In the data rows, zero lies at 7.5, halfway between 7 and 8.
Here are some numbered points:
(10, 10, 7, 8, 5, 9, 10, 7, 9, 12, 7, 7, 7, 7, 6, 5, 8, 7, 6, 5, 5, 8, 3, 8, 9, 12, 7, 10, 11, 9, 12, 9, 6, 3, 7, 5) 0
(8, 6, 9, 8, 10, 9, 6, 6, 8, 7, 7, 8, 7, 8, 9, 7, 8, 8, 9, 6, 8, 9, 6, 6, 8, 6, 7, 9, 7, 8, 7, 6, 9, 8, 9, 7) 1
(8, 5, 6, 8, 9, 6, 6, 5, 12, 4, 7, 6, 12, 11, 10, 10, 9, 3, 6, 11, 12, 8, 8, 9, 5, 2, 6, 4, 4, 9, 5, 10, 6, 10, 8, 7) 2
(9, 8, 6, 7, 9, 7, 7, 10, 7, 10, 11, 10, 4, 10, 7, 5, 7, 7, 4, 8, 5, 6, 11, 11, 10, 8, 7, 8, 11, 7, 6, 9, 6, 9, 6, 6) 3
(8, 4, 6, 6, 10, 8, 4, 4, 12, 6, 6, 6, 10, 10, 9, 13, 7, 5, 6, 12, 11, 8, 9, 8, 7, 5, 7, 3, 3, 10, 7, 11, 9, 9, 7, 8) 4
(5, 9, 8, 7, 9, 7, 6, 10, 6, 7, 8, 10, 7, 6, 8, 4, 7, 11, 8, 7, 6, 6, 10, 4, 7, 6, 7, 8, 5, 5, 5, 6, 6, 10, 7, 8) 5
(6, 10, 9, 7, 8, 8, 7, 10, 5, 7, 8, 9, 8, 7, 9, 8, 7, 9, 8, 6, 7, 6, 11, 6, 6, 7, 9, 7, 8, 5, 5, 6, 7, 7, 8, 8) 6
(6, 8, 8, 8, 7, 8, 8, 8, 7, 8, 9, 7, 8, 7, 8, 8, 8, 7, 7, 9, 6, 6, 8, 7, 8, 9, 7, 7, 8, 7, 8, 7, 7, 8, 7, 8) 7
(7, 13, 8, 6, 6, 6, 9, 13, 2, 8, 9, 8, 11, 3, 11, 8, 6, 14, 11, 6, 5, 6, 10, 2, 4, 10, 8, 11, 11, 4, 6, 7, 7, 6, 7, 8) 8
(7, 12, 10, 10, 4, 10, 8, 4, 6, 5, 6, 7, 14, 7, 10, 9, 7, 6, 8, 7, 12, 7, 6, 8, 3, 11, 4, 4, 6, 9, 11, 11, 8, 7, 5, 7) 9
(7, 7, 7, 9, 6, 7, 6, 7, 8, 9, 8, 8, 6, 6, 8, 7, 8, 7, 7, 8, 6, 8, 5, 8, 10, 8, 7, 9, 9, 5, 8, 8, 7, 9, 8, 6) 10
(7, 8, 8, 9, 7, 8, 7, 7, 7, 8, 8, 8, 7, 7, 7, 8, 9, 6, 7, 8, 7, 7, 7, 10, 8, 8, 6, 7, 7, 8, 8, 8, 6, 9, 7, 7) 11
(8, 12, 9, 8, 4, 10, 10, 8, 6, 8, 7, 8, 8, 7, 6, 8, 7, 7, 10, 5, 7, 7, 5, 10, 7, 10, 9, 9, 11, 7, 11, 7, 6, 6, 5, 6) 12
(9, 7, 6, 5, 8, 8, 10, 8, 8, 8, 7, 7, 8, 10, 6, 7, 7, 7, 6, 9, 8, 7, 10, 8, 7, 7, 9, 6, 8, 9, 6, 8, 8, 6, 7, 8) 13
(6, 8, 8, 8, 5, 5, 6, 7, 6, 9, 10, 8, 7, 5, 8, 8, 7, 8, 8, 8, 6, 7, 8, 7, 8, 9, 8, 7, 8, 6, 9, 7, 6, 9, 8, 7) 14
(7, 7, 7, 9, 7, 7, 5, 7, 7, 6, 8, 7, 6, 7, 8, 9, 9, 8, 8, 8, 7, 8, 5, 7, 8, 8, 8, 8, 7, 7, 9, 7, 7, 7, 8, 8) 15
(7, 7, 6, 8, 8, 7, 6, 8, 9, 8, 8, 8, 8, 7, 8, 7, 8, 9, 8, 7, 7, 9, 7, 6, 9, 7, 8, 9, 7, 7, 7, 7, 8, 7, 9, 7) 16
(7, 10, 7, 7, 7, 7, 8, 10, 6, 8, 8, 8, 9, 7, 10, 8, 6, 11, 9, 7, 5, 7, 8, 5, 8, 8, 8, 10, 9, 5, 7, 7, 8, 7, 7, 7) 17
(9, 1, 5, 9, 7, 5, 3, 4, 12, 5, 8, 7, 10, 12, 11, 10, 8, 4, 5, 13, 12, 7, 11, 8, 7, 5, 7, 1, 4, 6, 8, 10, 6, 10, 6, 8) 18
(5, 9, 8, 8, 8, 4, 8, 10, 4, 5, 9, 8, 6, 6, 9, 8, 6, 13, 9, 11, 6, 6, 9, 7, 10, 6, 8, 9, 7, 4, 5, 5, 5, 9, 8, 9) 19
New points follow, each followed by the numbers of its three nearest points above by angle, nearest first.
(10, 8, 7, 4, 9, 9, 11, 8, 8, 8, 5, 6, 7, 11, 5, 6, 7, 7, 5, 8, 8, 7, 10, 10, 6, 8, 9, 6, 8, 10, 7, 8, 8, 6, 6, 7) 13 3 0
(8, 10, 6, 8, 9, 8, 7, 10, 8, 9, 9, 8, 6, 10, 8, 6, 7, 8, 5, 7, 5, 6, 11, 9, 6, 7, 6, 9, 12, 7, 7, 9, 6, 8, 7, 7) 3 6 17
(5, 13, 9, 8, 10, 6, 7, 9, 4, 4, 8, 10, 8, 6, 11, 10, 7, 9, 7, 8, 7, 4, 10, 8, 6, 6, 7, 9, 7, 4, 4, 6, 5, 11, 6, 3) 6 19 5
(8, 7, 7, 6, 7, 7, 9, 10, 6, 8, 8, 6, 7, 7, 6, 6, 7, 10, 8, 6, 7, 7, 9, 6, 9, 9, 9, 8, 7, 7, 6, 8, 8, 6, 8, 9) 8 17 6
(10, 9, 6, 10, 10, 9, 8, 7, 11, 10, 5, 7, 8, 11, 8, 6, 8, 8, 8, 4, 7, 9, 5, 10, 7, 7, 6, 9, 10, 9, 9, 10, 8, 6, 7, 6) 0 12 1
(5, 9, 6, 10, 8, 6, 5, 9, 5, 6, 12, 10, 7, 6, 9, 8, 8, 8, 8, 8, 8, 6, 8, 7, 10, 6, 7, 8, 7, 4, 7, 6, 6, 10, 7, 9) 19 5 14
(7, 5, 7, 9, 6, 6, 5, 7, 7, 7, 7, 7, 8, 6, 7, 7, 9, 7, 9, 7, 8, 10, 6, 7, 9, 8, 8, 8, 7, 8, 9, 8, 7, 8, 8, 8) 15 10 16
(9, 7, 6, 7, 8, 6, 7, 9, 8, 9, 11, 7, 4, 9, 7, 7, 8, 5, 5, 9, 7, 7, 10, 9, 10, 8, 8, 7, 10, 7, 7, 8, 5, 8, 7, 7) 3 13 10
(6, 9, 8, 8, 8, 6, 7, 10, 6, 6, 8, 9, 7, 5, 9, 7, 6, 10, 8, 8, 6, 7, 9, 6, 7, 8, 8, 10, 8, 5, 6, 6, 7, 9, 8, 8) 19 5 8
(8, 5, 7, 7, 5, 6, 9, 6, 7, 9, 9, 5, 7, 7, 7, 9, 7, 5, 6, 9, 9, 8, 6, 8, 9, 10, 6, 5, 5, 9, 9, 8, 7, 7, 8, 8) 18 4 11
(9, 5, 6, 7, 6, 7, 8, 7, 9, 9, 7, 7, 7, 9, 6, 6, 7, 5, 6, 7, 8, 9, 7, 8, 8, 8, 8, 7, 6, 9, 9, 8, 8, 7, 8, 5) 0 13 18
(7, 8, 9, 8, 7, 8, 7, 8, 7, 7, 7, 7, 8, 6, 9, 6, 8, 9, 9, 5, 6, 8, 4, 5, 8, 8, 7, 10, 9, 7, 8, 7, 7, 6, 8, 7) 17 8 0
(9, 3, 6, 6, 8, 7, 8, 7, 8, 8, 8, 6, 5, 9, 7, 8, 8, 6, 6, 8, 8, 8, 8, 8, 9, 7, 9, 6, 7, 7, 8, 8, 8, 8, 8, 8) 18 13 4
(7, 7, 10, 7, 10, 8, 8, 6, 6, 2, 9, 10, 7, 3, 8, 9, 8, 6, 6, 9, 9, 7, 12, 12, 6, 5, 6, 3, 7, 7, 4, 7, 7, 9, 5, 8) 2 18 11
(11, 8, 7, 9, 8, 10, 6, 6, 10, 7, 7, 9, 7, 10, 7, 7, 9, 6, 6, 3, 7, 9, 5, 10, 7, 7, 6, 10, 10, 9, 9, 9, 7, 7, 8, 5) 0 1 12
(9, 6, 7, 8, 7, 6, 7, 11, 7, 12, 13, 7, 3, 9, 7, 6, 9, 8, 10, 13, 4, 7, 10, 9, 13, 7, 9, 8, 10, 7, 8, 9, 6, 9, 8, 8) 3 10 14
(8, 8, 7, 8, 9, 9, 5, 6, 9, 6, 7, 7, 10, 9, 9, 10, 8, 6, 8, 9, 10, 8, 9, 7, 6, 5, 8, 6, 7, 7, 7, 8, 7, 9, 7, 7) 2 4 18
(7, 7, 6, 8, 5, 7, 9, 6, 5, 8, 6, 7, 10, 4, 8, 9, 6, 8, 9, 8, 8, 9, 5, 5, 6, 9, 9, 6, 6, 7, 9, 8, 7, 7, 9, 9) 9 14 8
(5, 6, 9, 7, 5, 5, 8, 6, 7, 6, 6, 5, 11, 3, 7, 9, 6, 8, 10, 8, 9, 8, 5, 3, 7, 9, 7, 7, 2, 7, 8, 6, 10, 5, 10, 9) 9 15 16
(9, 7, 6, 7, 9, 8, 7, 7, 9, 9, 6, 7, 9, 8, 8, 6, 8, 9, 9, 4, 7, 9, 4, 5, 8, 8, 8, 11, 8, 10, 10, 8, 9, 5, 8, 6) 0 16 1
